Each path below is one point turned by a fixed rotation once a step. After each direction that follows a path, write how fast that rotation turns it, in deg/step (0 if it stays still).
Each turn is a multiple of 5 degrees from 10 to 175, or 0.
Each row of a path follows its step; steps can be skipped.
path 1
step 0: [ -5   7  -9  -5   4  -7  15  13 -10  21 -15  -8   1   7  28  -6  -4  20
 -29  -1  40   6  25  -2 -23  11   7  -5 -11   8  16  15  18 -10   3  -1
 -21 -28   7  24  -4   1  18   4 -14 -19  24]
step 1: [-11  25 -15  22   2   3   4  22  33  25   8   3  -5  20  19 -17 -18 -16
  15 -25  10  11 -27  12 -11  -4 -17  -2 -15  -9  23   5  -2 -13   6  21
 -10   6   9 -35 -10 -11   2  13 -14   5  -8]
step 2: [  7   0  -8   1 -27   3   3  -7  -1  -1  13  15  -6  -3 -16  19  -3   7
  11  -9 -26  -5 -24   2   6  26 -12 -54 -15 -10   3   3  25  -9  -4 -10
   2   0 -16 -27   6  14   1 -32 -10  11   7]
step 5: [ 21  -4   0  31 -19  -4 -14 -24  18   4   6  19  -5   8  11 -13 -26 -21
   2 -20  12  -7 -15 -13 -14  12 -25 -27 -23   1  21   0  -3  -7   3  -7
   2  -5 -11   1  14  20  -8  15   9  17  30]
step 6: [  3   5  -2   2 -18  -9  13 -11  -3  14   7  16  15 -18   4  18   2  16
  -5 -15  10  -6  21  16 -22   3  16 -28   0  21  -2   7  -6 -29 -36   0
 -17 -18  26 -35   2   5   7 -23  10   1   2]
step 7: [-21   9   8  22  20  17  25  -5 -13  21 -10   9 -11   1   2  15 -13  12
  -5  -9  -5   4   4  -3  -4   3   7  10 -33 -21   2  21  -6  -3  13  10
   0  -2  -2 -14 -20   2   7 -12 -18 -47 -37]
step 8: [ -7  -9 -13   3  -6  14 -16   9  28  13  -3   0 -15  -1  31  -4  -3   2
   4  11  18 -12  -8  -9  -5  10 -12 -25  -9 -27  25  13  31  17  40 -17
  19  -2   1   9   2  28   9 -12   1   2   1]
step 10: [  6  38  15  40  22 -17  22   3  -8  12 -19 -12   2   1  -9   8   1  18
  -3 -11 -16   9  -6  12 -19  19  -5 -18 -16   9  -8  30  19  -4 -24   3
  -5 -18  -2 -17   5 -22  -4   5 -10  -7   5]
step 11: [ -4   5 -17  22 -13  -4   2 -24  -4  10  10 -10  -7  -4  34  16   7 -20
 -15 -15  -5   9  -2   5   5  35  -9  -5 -14 -13   8   5   3  12  42  22
 -19  -8  -5 -16 -12  14  26  -7  14 -19   5]
[ -7  -2  -8  -1   1  -7  -5   2   5  -6   0  -1   3  -4  -9  -4   1  10
  -4  -2   6   1   4  -6   1   0   1   1  -6   3 -10  -4   1  -1  -8   9
  -1 -11   6   1   2   6   0   2 -10  -2  -1] -> 115
[  6   1  -3   4  -5  -7  -6   5   0   9   0  -7   7   9   0 -10  -2   5
  -2  -2  -1  -2   1  -3   1  -2  -4  -7   3  -7   3  -1 -14  -1  -7  -5
   1  -2  -4  -3   7  -9   1   0  -1  -2   3] -> 85
[ -3   4  -1  12  -3  -1  -5   7   1  -6   3   3   0  -7   8  -6   1  -6
  -2   3   4   1   0  -1   6   4 -11   3   0  -2  -7  12  -5  -1   6   6
   5   6   0   1  -7  -6   5   1  -7   0  -4] -> 110
[  4  -5 -11  -3   1  -7  -5   1  12   8  -1   1  -2   2   1   0  -3  -6
   0   5   5  -5   3   7   1  -9  -1   6  -7   1   4  -4   6  -2   6  -3
   3   3  -4   3  -9  -1   0   6  -5  -4   7] -> 95
[  4   1   3  -5   6   3   1   7  -4   4  -1   0   7  -3   4  -2   1 -11
  -8  -6  -1  -6  -4  -3   1 -10   2  -1   6   5  -8   0  -1  -1   6  -4
  -6  -2  10  -8   0   3  -6  -3 -10  -4   4] -> 125
[  4  -2   4  -6  -1   7   2   7   4   7   6   9  -4  -3  -3   0  -2  12
   4  -2   5   3   3  -4   1   5  -5   1   3  -3   2  -2  -6 -13   7   3
 -12   3   3   0  -8   0  -3   0   2  -5   2] -> 60
path 2
step 0: [-11   0  14  -8  -6 -31  25  12   7 -17   8  28  16   5   0   4  17 -11
  -6  26   1  -3 -14  -7  39  29  -9  17  11  28  -9 -20  10  -8   1 -23
   7   9   0 -12 -16  -2 -12   2 -44  -4 -10]
step 3: [  9  -8   4   2   1 -31 -20  -4 -14 -12   6   6 -18 -23 -11  20   5 -26
 -14  -6   2  -9  25  -5  11   9  -1   2  26   8   8  -6  27   7  28 -31
  33 -20   4  -4  16  -5  37   0  12 -16  12]
step 4: [-19  -4  -6   2  -3 -30 -13  16  13   5  19  16   6 -32 -29   7  27 -13
  12  20  25  -8  23  -1  11  -3  -7  11   5  -7 -24   3   0 -17   6 -37
  19 -29   2 -12  -3   8  -2  13 -15   0  25]
step 5: [ -4 -18 -32 -22 -11 -14  -9  27  18 -13 -19   6  -5 -29  -3   6   6  14
  -3 -20  25  -8   5  -3   2  15  22   1   6  24  -5  17 -32   2  10 -21
   9 -17  11 -10 -18  12  11  -7  -8   8  41]
step 7: [-10 -19  12 -11  10 -23  25   5  -6  -2 -10  19 -13 -20 -12  -1  15   1
  -7 -13  -5   7  42  11   9  13   1 -16  27  13  10  28  11   5  -9   6
  36  25   8 -19 -22  23   9   4  27  -6  -5]
step 8: [ -8 -19  14  30   1 -15  27  37  -7  -3 -13  27  14 -17 -19   2  23  -4
   5  23  20   6  18  -5  16  22 -25   9   1  22 -15   7   3   1 -10 -20
  10  36 -16  14 -18   3   1  -4   2   1   1]
step 9: [ -6  -9   2  -7   4 -21  21   4  14 -29 -35  30  17 -18  -7 -10 -11  15
   2  14   0  27   6  -5  11  41   9 -14   8  25  -7 -15  -4  -7   2 -25
   2  16  12   1  -1 -30  14   1 -10  32   9]
step 10: [ 12  -6  14   1  -4  -1 -24   1   1  -3 -24  40  12   8  -2  18  17 -24
 -17  14   5  33  15   7   8  15  -8  -7  33   9 -14 -12  -7  10  -2  18
 -11   6  28 -19  -3 -15  -1 -16 -14  42  10]
step 11: [-10  -2  21  -5  10  -4   4  12 -13 -10 -29  15   8  -1   5  -5  16 -38
  -2 -27 -10   7  15   6  22   1 -16   4  55   6  -1  -6   4  11  22   0
   7  -1  17 -20  15 -16  33   8 -11 -18  10]
[  7  -2   7  -1  -5  -3  -1  -8  -7  -1   1   2   8  -7  -9  -8  -3   5
  -2   2  -5  -5  -4   1  -5  -4  -8  -7  -4   8  -2  -4   4   1   3  -3
   1   9  -2  -2   4   4  -5 -11   5   0   5] -> 55
[  2   4   0  -2  -4  -5   3   2  -9  -5  -1   1  -2 -12  11   5  -5  -6
   3  -3   2  -1  -3   2   5  -4   4  -3  -2  -7  -9 -11   0  -4   1   6
  -2   4  -2   3  -3   8  -2   7   5   6   2] -> 0
[  4   3  14  -5  -4  -1  -4   6   7  -6  -1  -7   0  -6  -1  -1  -1   0
   5   0   6  -2   3   9   3   7   1   4  -1  -2   5   7   7   4   2   0
  -3  -3   0   8   7  -6 -12   1   1   6   2] -> 70
[-1 -6 -3  0 12 -6 -6 -4  7 -6 -5 -2 -2  7 10  0  6 -1  0  3  7 -1 -5  0
  3 -6 -5 -8  3  4  4  0  3 -5  0  6 -4  3  4  1  2  1 -8  0  6 -6  9] -> 80
[ 5  5  3  9  1  2 -7  5 -6  3  5  9 -4  5 -4 10 11 -2  0 10  9 -1  1 -1
 -3 -2 -6  4 -8 -4 -5  0 -4  1 -6  4 -4  2 -4  1  5  2 -5 -5 -3  3  0] -> 170
path 3
step 0: [ -2  -3  11  11  -4   3 -30  14 -27 -22 -33  -5  -1  12 -16  18 -19  11
 -13  16  -2   1 -21   8  13   8  11  -6  16 -30   7  29 -29 -13  41 -15
  -5  -1  24  11 -26  -3  -6  21 -14   1   2]
step 1: [ 17  -7  16 -15  -4  -5   6   7  -5  -8  23 -13  -3 -20  23   2 -12  18
  -1   4  12 -41  20   2  13   0  -2 -32  38 -11  24  13   2  -3  20  -8
 -11  -6  27  15   8  22   5 -40 -12  22 -15]
step 2: [-12   9 -20 -29  -9 -33  -9 -11  -4 -28   8  -8   0 -17  -8  14  16  -3
   4  -6   2   3  -1   7  32  19  20  28  -4  -9 -29  -5  40  11  27  25
  -8   3  27  -6  15  12   9 -14  -8  -1 -25]
step 3: [  6   9  25 -12   6 -27  -6  10  28 -31   6  -4  -2  -6 -49  10  -9  24
  20 -14  10 -16 -26 -14  -1 -32 -12   2 -12  12 -24   0  -3   3   1 -27
  -3  -3  10 -17  -3 -28   1   5  -6  20 -14]
step 4: [ 21  18  22  18 -29   6  -9  -1  -9 -12  -3 -12 -27 -18  -1 -21 -22  -5
  -8   0  24  -8 -10 -15  14  -5  15   6  -8   7  -9  12 -39   4  -6  -1
 -24  -9   7  13  20  16  37  27 -31 -13  -8]
step 5: [ 18 -12  22   4 -12 -35  -4   0  -4 -17   8  -7  23  -4   7  -3  -3  -6
 -20  -2 -13  -2  23 -41  -3  32  -8 -20  10 -21  12  11   8  41 -16 -18
  -8  30  24 -13  13  12  -3   9 -15  -8   2]
step 6: [ 15 -17 -13 -46   7  -5  36 -21  -2  -9  -1  -4   7   4 -19  35 -13   9
 -22 -25 -16  -9 -11  -7   3  -5  22   4   0  17  -5 -17  -9   6 -25  27
 -28  18  10  -5  29  10  -3  -6  -5  -2   2]
step 7: [ 20  35   2   8  -1  -5  18  20 -13 -19  -4 -14  26   8  12   8   3 -10
 -12   0  -2  12 -20  -6 -11 -34 -15  -6   0  35 -50  -8  15  -1  -6  12
  17   8  -3  -2  10  -3 -10  27 -29  20  -9]
step 10: [ 11 -11 -25 -12  22   7 -12  20  -8  14   0   6  -9  15 -15  33   7   1
 -13  11 -12  32  -7  10  -5  22   2  33  -5  21  -9  -9   8  33   1   5
   1  60 -12   1   8 -13   7  -1  -7 -17  -7]
[ -1   3   6  -4   2   6  -3  13  -4   0  -4  -1  -4   1 -10   2   5   6
  -3   0   9   1  -8   5  -3 -10  -1  -3   4   6   4  -8   0   7   3   4
   3  -2   0   2   1   2  -6  10  -1  -7   2] -> 100
[ 12  -1  -2 -11   9   2  -3  -3   0   9   9  -4   3  -4   0   4   9   1
 -10  -1  -3   0   2   1   1   5  -4   4   6  -1  -4  -4   5  -7   5  -8
  -5  -1   1   3   2   7  -7   1  -3  -1   3] -> 80
[  2  -4  -1   3   7   8  -6   9  -2   7  -4   2   3   2  -1  10  -7  -6
   1  -7   4   6  -7  -7   3  -4  -3   6   2  -1 -10   6  -3  -2  -5  -1
  -2  -5   2   2   4  -9   0  -3   2   6  -6] -> 100
[  1  10  -3   3  -3  -3  -3   1  -2  12   0   3  -7  -1   4  -3  -2   1
  -1   9  -7   2  -6  -3   3 -10   0 -11  -2   1   0   8  -1  -2   6  -6
  -3   2   1   8   5  -3   2   2  -6   4   8] -> 100
[  4   5   0  -5  -6   4   1   3  12  -3  -2  -4  -3   0  -5  -7   6  -5
  -2   5  -7  -2  -7   1  -2  -5   5   7  -3  -2 -10  -4   1  -8  -6   0
   8  -5   2  -6  -6  -5   2  -1  -4   6   4] -> 85
path 4
step 0: [ 24  14 -16  -7 -25  23 -10   1 -35  -5  -1 -24   4  -4 -14  23   5 -13
  18  -5   6   6  -9  -8  -4  20  -4  -4  -8   6  13 -16 -11 -20 -14  -3
  -3   1 -46  12  -8  13  -3  37  24 -17 -18]
step 1: [ -9  15  24   1  -1   3  10 -33 -26   4  17  25   6  -8  -5  -2   4  13
   0 -12  -5  -1  10   3   9   0 -34 -27  14 -33   1 -18 -18 -13   0 -15
  10   8  -2 -22  13 -51  12  22  -2  -7  -3]
step 2: [  6   2 -13  14  -2  -6  26  -2 -37  20  22  17  12 -19  -5  22   5 -26
   1  -1  -5  -5 -22 -14  -3   3  17   0 -28  13 -14 -17   7 -23  13  13
  -5 -20   0 -19 -15 -13 -16  -8  19  29 -32]
step 3: [  6   9 -27 -34  19   6  -6   5  -8 -10  13 -10  18  -6   0 -19   5  -1
 -20   7 -23  21  -2 -30 -15  10 -13 -38  23  12  -4 -13 -20 -26   1  -8
   3  -8 -15   9  18 -27 -31 -15   2 -20  -1]
step 4: [-10  -2   7  11  -8 -16   3  -3 -34 -31   4  20  27   6  -9  10 -15   8
 -14 -17  11  15 -11   4 -13   5 -11  27  13  18   0   8 -12   6   8  10
  14 -21 -54 -22 -10 -23  22 -15   8  -5  -6]
step 5: [  2   6   4  -2  39   1  30  -5   0  31  -9 -21  31   3 -14   1 -22  11
  -9  11   6  -7 -21  -1 -14  20  14 -15   8  13   9 -25   1   4  17   1
   3  27  -2  -2  -6 -39 -12  16  27  14  17]
step 8: [  5  19  19   8  -1 -10  10 -11 -21  25   2 -19  -3 -13   3  36  -8  17
  15 -27   2 -14  13 -29 -20 -22 -17 -10 -19  -2  -3 -32  -9 -12  26 -23
  14 -13 -17 -19  13 -23   6  -6  -9  13  -1]
step 9: [ 21  -2  -2 -14   7 -18 -25 -24 -36   8  -4 -18   4 -14 -11 -20  23 -22
   5   9  20  -5 -22  -5  -3  22  -9 -11   1   9 -11 -22  -5 -40 -17  14
  -2  -9  -3 -14 -14  -7 -21   7  29   5 -19]
step 10: [-26  11  -3 -17 -12  35   5   7 -17 -10   6  21  12  -1 -17  21  -1   0
 -30 -22   3 -10  -7   7  -8  -9  -8 -20  14   4   7  -6 -36 -39 -18  -7
   9 -13 -18 -11   7 -34 -15   2 -23   8   4]
[  7  -7   7   8  -7   8  -1  -4   0   3  -4 -11  -4  -5  -1   4  -3   4
   8  -1   2   4   7   6   3   7  -9  -3  -2   5  -1  -9   0   0  -2  -1
  -7  -5   4  -2   5   5   2   5  -2   4   6] -> 45
[  4   2   2   2   1   6   0  -3   1   9   2   7  -2   8  -2   4  -8  -3
   4  -1  -2  -3   0  -9   5   3  -1  -1  -2 -12   4  -5   0  11  -1  -1
   1   5  -2   9  -5   5   7   9   3  -7  -2] -> 55
[  2   2   3   5  -4   4  -6  -8  -7  -9  -5   4   6   1  -5  -8  -2   4
   5  -3  -3  -2   6  -4   2  -1   4   6   4  -4  -6  -3  -2  -6  -4  -2
  -6  11   1   5   2   3  -4 -12   6  -2   2] -> 125
[-13  -3   7  -1  -4  -1   4   2  -5  -4  -6   0   7   5   9   8   7   5
   0   1   0  11   8   4   1  -1   0  -4   0  -7   3   2  -9  -1   4  -3
   0   2  -2   0  -5   1   9   1   6   0   2] -> 110
